(in the rows, 128 means zero)
One turn moves every row onto another: examples first, then more rows asked:
bidu: [121 124 101 165 127 140  91 144 163 116 161 111 147 107 126  98]
Sot: [111 150  71 126 134 157  89 121 136 137 155  96 111 121 101 114]
Rir: [107 132 119 167  94 176 111 114 139 125 136 110 123 112 108  93]
kap: [112 134  85 154 105 155  82 114 159 142 149  91 100 131  96 104]
zevok: [130 122  95 137 126 133 101 154 179 125 138  99 135 114 127  84]
Guluf: [118 136  98 155  90 157  85 121 148 144 141 100 101 122  89 104]
fesig: [113 152  78 141 139 148  77 116 140 133 141  95 107 127 107 121]
nozaf: [123 132 111 159 121 134  94 143 165 115 150 118 152 110 130  99]
refal: [119 137  99 166 145 151 101 163 170 124 136 108 133 104 127  99]
Lil: [119 136 115 146  79 167 120 129 153 145 133 111 103 123 100 109]
gan: [133 130  94 144 128 127  97 146 173 120 143  92 136 117 136  85]
Noka: [112 141  87 160 102 152  81 116 159 137 151  95 100 127  97 103]
Muku: [ 91 121  98 173 106 183 117 140 137 141 127 110 118 107 141 109]
dake: [134 119  81 138 110 147 132 144 151 150 120 110 101 124 158 108]
nonu: [127 126  85 101 133 154 108 116 129 123 139 108 128 115 117 100]
Piv: [128 106  96 136 128 163 131 157 152 155 155 111 111 126 143  91]
zusog: [ 96 131 109 172 122 183 125 146 138 138 135 105 129 122 152 105]
rem: [134 104  88 133 121 160 132 156 152 152 137 110 112 127 151 100]
famu: [149 147  90 160 132 155 139 136 151 141 132 121  94 121 129 112]
dilip: [136 163  99 134 121 147 127 131 136 138 136 127 108 126 125 139]
zorud: [141 167  89 158 116 135  99 122 144 141 140 112  98 131 116 125]
vuku: [ 95 109  99 170 105 183 104 135 141 143 122 108 115 110 132 121]
vazov: [106 120  89 122 108 150 110 118 121 127 145 117 144 116 155 115]
Dodor: [101 143 120 163 132 171 123 144 135 136 141 102 130 128 155  95]
paluk: [128 112 126 130 113 147  99 142 121 136 135 121 137 122 147 100]
gor: [106 116  81 124 115 153 107 112 133 131 152 111 143 122 150 128]
zodak: [119 113 114 126 109 151 104 132 121 130 134 119 149 125 154 107]
moki: [ 97 143  90 110 125 177 113 128 134 134 140 100 120 114 103 115]
tatu: [133 126  85 143 112 145 126 132 157 149 113  99 102 132 159 119]
Bivo: [138 146  88 160 115 134  83 118 149 141 145 115  97 132 109 128]
Daz: [120 110  90 150 114 158 139 149 138 145 135 131 111 153 123 103]
tuva: [ 87 128 101 153 117 170 131 135 127 131 130 110 131 152 126  96]
lozat: [117 119  99 128 124 147 118 140 112 130 119 128 131 149 130 109]
Vun: [128 127  99 170 140 146  92 162 168 125 132 102 125 105 126  94]
fil: [114 151  77 135 133 144  73 117 141 130 143  94 108 123 106 115]
Sofe: [138 150  82 160 118 134  83 123 151 139 146 115  94 129 108 125]

tatu goes to gor
bidu goes to Vun
And these:
Bivo goes to fesig
Daz goes to lozat
Muku goes to dake
Sot goes to Guluf
refal goes to zevok
fil goes to Noka
Lil goes to dilip
paluk goes to Dodor
zusog goes to rem
nonu goes to Rir

